(in the rows, 128 means zero)
Families of rows that turns and mirrors carry onto each other, the same ones carrying the whole set onto itself: the rest of each named row's family, in list order
7 families of 3 rows
mogus: [137 154  97 110 138 132 136 150 153 142]
turab: [148 128 120 147 127 120 143 107 137 111]
buda: [151 135 126 130 127 111 144 102 139 104]
lik: [132 131 111 143 128  84 134 129 116 162]
Fir: [138 137 119 120 132  88 136 116 103 164]
lelin: [150 135 141 132 149 115 121 106 139 116]
betor: [136 137 120 124 131  77 132 131 113 167]
korom: [135 140 116 127 128  72 135 126 116 159]
nadi: [123 145  97 102 130 120 136 152 154 135]
Mos: [146 150 113 131 135  86 133 129 116 168]
Pirip: [127 143 116 109 152 128 115 146 155 137]
tato: [136 139 130 127 149  86 113 129 119 162]
Rafoz: [124 142 100  97 135 131 136 145 138 148]
Fen: [150 131 127 120 133 130 146  97 130 114]
tota: [164 144 125 137 135 118 142 102 136 117]
Lofo: [128 129 117 123 130  73 129 125 113 156]
Damob: [117 134  99 102 132 120 131 149 150 132]
Pabo: [127 140 104 102 133 128 134 152 153 134]
vukat: [155 130 133 131 129 113 143 103 135 110]
rifir: [120 137  95 122 131 128 135 153 150 139]
bifu: [144 125 128 129 131 109 137 102 135 103]

Same family as Pabo: betor, vukat
Same family as lik: turab, rifir
Same family as Damob: Lofo, bifu
Same family as tota: mogus, Mos
Same family as lelin: Pirip, tato

Families of rows that turns and mirrors carry onto each other, the same ones carrying the whole set onto itself: the rest of each named row's family, in list order
9 families of 3 rows
tetil: [102 102 120 156 132 107 141 120 107 115 102 120 111 114 165 121 130 149
 164 113  92 115]
Bug: [136 116  97 162 136 102 117 150 101 108 106  95 108 128 136  93 132 141
 154 106 131 129]
femo: [120 125 111 178 163 109 120 139 144 143  92 128 103 118 113 113 118 105
 115 117 139 140]
Vor: [136 117 130 166 173 131 142 131 121 143  97 158 133 133 154 120 119 119
 133 126 151 159]
sefid: [128 122 128 144 153 118 161 134 117 140  92 158 141 134 157 133 120 136
 119 118 144 146]
Ziv: [121  94 138 156 162 137 141 114 140 122 112 129 116 150 151 143 137 149
 122 114 110 161]
kesu: [160 118 144 172 146 107 130 129 134 133 104 147 122 123 157 123 142 132
 171 100 120 116]
Rafor: [159 120 142 163 141 106 135 128 135 132 104 147 124 124 154 126 145 138
 166  97 116 111]
Kapan: [108  97 123 179 151 116 124 120 108 118 104 122 103 115 165 109 124 135
 180 119 101 130]
tasa: [122 131 115 148 181 140 110 156 119 129 109 156 112 111 153 108 132 117
 136 123 133 146]
Maz: [118  91 142 174 172 129 138 122 133 120 110 132 110 147 159 135 116 143
 136 116 121 171]
nomu: [111 129 111 164 148  93 136 146 136 139  85 128 109 117 119 121 109 119
 106 111 139 130]
vepi: [116  96 117 148 114 103 128 136 133 126  97 119  98 132 116 123  96 114
 152 102 114 161]
Povi: [109 136 117 134 167 119 130 166 108 124  99 156 116 109 161 117 118 132
 129 116 133 135]
mezik: [134  97 113 163 131 113 107 151 112 118 101 107 118 107 153 109  95 129
 133 139 114 170]
Poka: [138 118 122 145 161 142 144 120 132 146 101 156 142 136 145 129 145 126
 119 124 137 148]
padam: [140 116  97 160 139 114 111 145 107 110 110  94 109 129 131  92 143 138
 154 107 128 130]
Relid: [119  97 114 137 108 112 127 128 139 127 100 117 101 134 110 126 113 116
 145 100 105 157]
tud: [142  97 108 151 128 135 100 136 128 123 109 105 123 109 140 112 127 127
 124 140 100 165]
kaga: [155 119 145 169 142 101 137 134 129 131 101 148 122 123 159 124 135 137
 169  98 121 114]
gufe: [114  98 116 161 142 131 124 108 120 121 110 119 109 117 155 115 152 138
 167 118  86 121]
soka: [123  95 117 153 121 118 118 128 140 129 102 118  97 134 111 119 109 107
 155 104 111 166]
Kodiv: [112  95 141 155 157 118 153 125 129 117 104 132 115 148 162 146 116 156
 123 110 116 159]
Lino: [119 136 111 121 163 139 123 152 121 128 108 154 122 113 148 119 149 131
 119 116 120 131]
Sozus: [137 117  96 151 131 106 119 147 105 109 108  94 113 130 133  97 142 145
 148 105 125 124]
vazog: [131 103 109 136 112 111 122 148 115 119 100 106 127 108 148 123 112 143
 114 132 101 154]
vepu: [119 128 107 157 148 110 128 133 148 142  91 126 111 120 109 122 135 115
 100 113 127 128]

Same family as Lino: tasa, Povi
Same family as femo: nomu, vepu
Same family as Kapan: tetil, gufe
Same family as Sozus: Bug, padam
Same family as Rafor: kesu, kaga
Same family as Kodiv: Ziv, Maz

Families of rows that turns and mirrors carry onto each other, the same ones carrying the whole set onto itself: the rest of each named row's family, in list order
4 families of 8 rows
Veka: [105 155 116 142 152 104 142 147 135 106 167]
Didoz: [128 136  95 149 116 135 120 135 122 102 128]
bas: [108 142 112 149 132 125 101 159 118  92 138]
gefen: [126 150  91 141 128 110 141 134 117 105 156]
til: [110 168 121 146 144  72 134 120 159 102 144]
gefe: [150 147 121 139 158  81 124 123 158 123 141]
lol: [112 120  97 130 137 108 116 110 154  97 112]
kelar: [117 138 119 156 133  95 105 130 170 101 103]
tover: [110 145 126 153 126 102 102 119 168  99 106]
rok: [122 134  94 155 122 108 125 108 139 104 105]
Boma: [154 135 124 141 143 123  96 144 147 121 134]
motep: [101 134 115 161 131 104 103 129 145  95 101]
bised: [ 98 151 113 158 147  70 129 121 145  97 125]
bika: [142 155 127 142 129 117  85 125 127 105 135]
Vuk: [126 162 115 140 146 100 125 163 136  99 166]
rovo: [139 152 127 147 132  96  92 102 142 107 118]
Kolid: [126 139 119 147 128 131  94 163 144  97 130]
tiv: [ 97 145 117 155 153  85 140 119 159 108 131]
Sis: [105 158 110 145 147  89 133 150 119  95 159]
meku: [139 168 124 141 145  78 113 105 140 108 139]
posa: [152 151 119 137 155 103 117 145 139 121 157]
keda: [145 169 124 134 140 101 104 128 120 108 161]
Faloz: [117 159 116 149 148  67 135 133 161 104 136]
fus: [108 136 117 146 137 140 110 156 135 102 143]
Mevo: [119 122  98 123 134 132 108 133 134  97 133]
lam: [120 138  95 114 147 109 132 133 130  96 161]
Dop: [121 150 126 143 119 135  94 150 140  96 134]
Karo: [120 169 123 137 139 106 123 153 131  99 171]
kika: [ 98 127 121 156 137 120 113 127 159 106 109]
nos: [121 149  91 148 137  85 150 109 135 108 134]
Tizig: [148 133 122 145 149 100 105 123 165 121 115]
kigar: [113 136  96 123 153  86 139 109 148  97 141]

Same family as keda: gefe, Boma, bika, rovo, meku, posa, Tizig
Same family as rok: Didoz, gefen, lol, Mevo, lam, nos, kigar
Same family as bas: Veka, motep, bised, tiv, Sis, fus, kika

Families of rows that turns and mirrors carry onto each other, the same ones carrying the whole set onto itself: the rest of each named row's family, in list order
9 families of 3 rows
fura: [138 122 127 111 119 133 111 134 135 140  98 132 163 126 108 103 150]
Kem: [ 98 113 104 121 128 152 113 127 114 113 146 132 138 127 126 142 124]
sifof: [146 131 121 118 106 121 142 143 130 134 106 126 157 151 113 127 156]
lovog: [103 115 105 127 138 163 118 149 110 121 137 124 140 145 112 132 135]
Sel: [138 114 111 141 143 166 124 139 146 117 142 112 122 120 131 131 134]
nepe: [116 119 103 147 126 154 112 143 130 113 141 126 134 149 116 144 154]
sipok: [131 120 124 110 114 123 139 153 130 144 109 121 160 137 109  99 153]
Gadi: [125 156 129 148 115 110 120 119 114 113 124 144 113 110 108 134 115]
fer: [100 148 125 147 110 101 146 134 120 120 128 120 120 129 103 141 150]
vegos: [124 114 104 126 136 163 114 106 130 113 137 129 128 127 111 138 108]
mase: [157 110 143 109 122 105 135 133 122 137 124 127 125 130 121 102 149]
Nobo: [152 132 138  98 136 131 148 139 152 121 108 111 140 132 118 113 146]
deka: [160 143 126 126 118 122 135 114 135 138 119 150 156 117 121 134 131]
sabo: [137 107 120 126 138 161 100 128  99 126 124 129 122 128 108 131 146]
rez: [111 138 134 131 130 102 144  96 143 122 136 119 114 110 101 127 117]
tus: [106 148 123 121 141 109 152 105 112 132 153 127 126 111 120 132 127]
zozu: [162 136 127 113 125 136 158 133 132 134  98 111 141 117 123 127 131]
risef: [156 119 123 109 111 129 125 116 143 132 103 125 142 124 104 101 120]
popim: [102 146 125 110 122 119 158 128 122 109 127 106 111 104 115 143 128]
Nikur: [151 128 130 113 129 110 127 131 135 139 126 127 137 128 121  78 142]
nanot: [116 119 109 122 133 171 107 142 141 108 126 109 120 112 111 127 145]
luzu: [141 121 110 146 122 140 103 128 144 116 152 149 130 124 131 126 124]
gop: [109 123 133 126 132 114 144 111 104 136 151 126 114 105 114 150 146]
vabet: [115 144 127 146 122 120 144 135 123 112 120 102  97  99 113 128 125]
mez: [121 128 100 125 134 165  99 123  98 124 128 131 132 121 111 117 127]
mava: [ 87 144 134 135 138 105 151 136 119 130 136 119 128 124 101 130 143]
rif: [102 144 148 125 140  88 143 123 127 119 132 127 125 133 109 122 131]

Same family as Gadi: deka, luzu
Same family as nepe: sifof, fer
Same family as risef: vegos, rez
Same family as vabet: Sel, zozu
Same family as mez: tus, Nikur
Same family as gop: mase, sabo
Same family as fura: Kem, rif
Same family as popim: Nobo, nanot

Families of rows that turns and mirrors carry onto each other, the same ones carrying the whole set onto itself: the rest of each named row's family, in list order
5 families of 6 rows
mika: [121  87  87 117  83 139 116  87 119 150 135]
Gez: [128  93  90 110  90 131 111  86 120 143 144]
Ven: [122 125 104 104  95 123  91 104  92 122 133]
Tupu: [130 116  85 120  97 137 106  74 120 146 128]
pav: [118  95  84 124  85 145 118  83 117 154 123]
Kivov: [134 125 111 125 125 152  86 122 127 119 116]
rupe: [108 125  98 125  87 149 100 100  88 136 102]
zul: [116  87 139 147  98 128 110 118 119 122 146]
zeme: [128 125 133 156 115 129  98  98 118 117 134]
lek: [112  84 133 125  91 145  79  81 128 105 137]
kif: [117  86 114 125 105 162 102 139 126 129 116]
tifis: [103  82 130 140  86 159  86  80 125 114 118]
lav: [123 109  82 126  92 145 112  76 119 152 121]
Bofe: [107  83 135 160  94 143 114 116 116 131 128]
Baved: [106  75 132 133  85 153  84  84 127 109 129]
san: [101 104  99 122  78 149 107 112  88 138 108]
feza: [115 101 109 136 109 171 100 132 125 132 102]
num: [124 120 108 134 120 164  93 122 126 128 102]
muf: [134 109 116 114 121 143  87 131 129 116 131]
tob: [109 103 130 170 100 150 113 106 115 132 112]
Pagi: [105  93 105 110  75 138 106 119  91 133 126]
Tari: [119 123 128 168 112 143 104  97 115 127 116]
Nimo: [119 100 132 131  98 144  75  73 128 102 133]
kituf: [126  90 118 115 109 148  96 141 129 120 131]
Famir: [117 103 107 100  84 124  97 117  91 125 139]
veked: [114 106 130 138  97 153  76  69 127 108 120]
deze: [127 106 138 146 110 122 100 109 120 116 149]
sim: [107  97 127 144  90 162  82  72 127 112 113]
Rigid: [119 139 100 116  96 137  91  97  90 129 115]
dekul: [132 108  87 111  96 130 106  79 121 142 141]

Same family as pav: mika, Gez, Tupu, lav, dekul
Same family as Bofe: zul, zeme, tob, Tari, deze
Same family as Kivov: kif, feza, num, muf, kituf
Same family as tifis: lek, Baved, Nimo, veked, sim

Families of rows that turns and mirrors carry onto each other, the same ones carrying the whole set onto itself: the rest of each named row's family, in list order
5 families of 6 rows
tele: [103 125 121  96 156 126 130  93 134 161 131 126  99 145 132 115 105 162
  98 118 110 151  91 139 135]
Mek: [145 131 126 146 158 120 146 120 124 119 120 121 106 172 140 138 124 137
 129 124 158 122 133  85 112]
dosu: [135 135 118 155 162 119 137 128 128 118 116 127 114 171 132 135 120 144
 131 138 154 118 127  98 114]
Kaz: [113 138  90  93 157 136 155  93 134 168 139 124 113 154 142 125  88 160
  98 132 113 127  93 131 129]
gif: [117 131 118 122 150 127 140  92 124 161 155 131 112 143 125 126 104 175
  84 137 108 147  93 148 130]
Kir: [147 134 120 150 151 129 155 130 128 120 125 131 110 181 135 141 123 144
 124 128 163 119 136 106 109]
sekib: [120 144 104 100 160 128 140  89 122 141 147 137 113 141 126 106  78 172
 104 127  96 148  97 128 123]
pafu: [105 147 100 105 148 139 140  87 126 171 128 123 124 151 143 125  95 156
  87 127 115 136  95 124 126]
nare: [120 125 117 104 154 124 142  86 118 163 128 125 136 138 134  98  92 168
 101 121 120 139  88 145 131]
lati: [133 116 143 142 143 119 150 115 125 137 119 146 108 160 125 144 112 140
 130 116 158 122 160 109 109]
Sepug: [134 119 127 150 151 102 158 129 132 139 134 142 135 162 123 138 119 144
 136 108 154 131 139  86 107]
Fad: [137 116 136 135 152  98 151 134 128 128 131 126 103 167 146 129 112 142
 145 120 155 132 146  96 107]
Duniz: [124 121 110  98 157 128 156  94 125 163 136 129 120 145 132 105  87 176
 112 124 121 136  90 161 130]
Nali: [124 128 121 113 148 127 147  86 118 164 157 128 116 138 132 122 103 172
  79 135 110 147  90 136 128]
Dum: [117 127 115  79 152 130 153  97 135 158 147 134 101 148 133 113  97 160
  89 120 113 142  92 140 129]
gizu: [105 135  97 106 154 142 139  90 134 177 128 118 102 156 142 131 100 161
 101 125 112 138  96 137 132]
pef: [129 118 132 139 156 104 148 123 131 129 122 150 112 157 116 137 108 145
 141 129 154 105 159 112 113]
solal: [139 108 128 147 159 110 157 122 135 125 133 128 124 180 130 115 114 156
 137 111 164 119 150 120 110]
Gozi: [122 137 107 106 157 142 142  92 127 151 148 139  98 152 124 116  84 177
 107 121 100 158 102 146 121]
vope: [123 142 117 106 148 140 134  81 117 151 141 134 113 144 132 116  86 169
  97 115 102 166 105 129 118]
vozaz: [133 119 139 136 151 100 143 110 121 133 116 143 117 149 126 137 112 136
 135 120 154 114 153  89 113]
banu: [134 113 132 148 169  98 142 116 132 122 122 125 135 169 133 111 111 152
 136 116 161 115 146 102 113]
Seme: [126 117 128 158 149 108 152 132 137 143 132 140 131 168 119 143 117 147
 137 108 154 136 140  95 110]
Pavuk: [141 106 141 148 156 110 147 108 127 131 127 118 122 174 137 117 117 150
 135 104 164 129 147 103 112]
Noler: [106 138 117  94 147 130 133 100 132 151 135 141 122 148 127 108 100 159
  83 123 115 144  92 146 127]
lodaf: [120 119 126 107 150 135 146  85 119 171 130 119 115 147 135 111  95 171
 109 114 122 153  90 155 129]
venaz: [130 116 123 155 157 100 157 133 138 139 134 138 124 161 119 139 117 151
 144 117 154 128 138  90 113]
sote: [138 125 133 138 142 103 151 141 127 121 131 142 123 173 142 128 107 142
 127 122 161 127 152 109 104]
sef: [118 127 117 116 157 119 141  89 125 161 155 126 110 136 127 119 101 176
  91 143 106 143  89 136 132]
Sulu: [123 124 135 150 152  97 131 137 128 122 117 132 120 170 138 124 114 145
 136 126 155 133 146 104 112]

Same family as Pavuk: nare, Duniz, solal, banu, lodaf
Same family as sote: tele, Fad, Dum, Noler, Sulu
Same family as Kaz: Mek, dosu, Kir, pafu, gizu

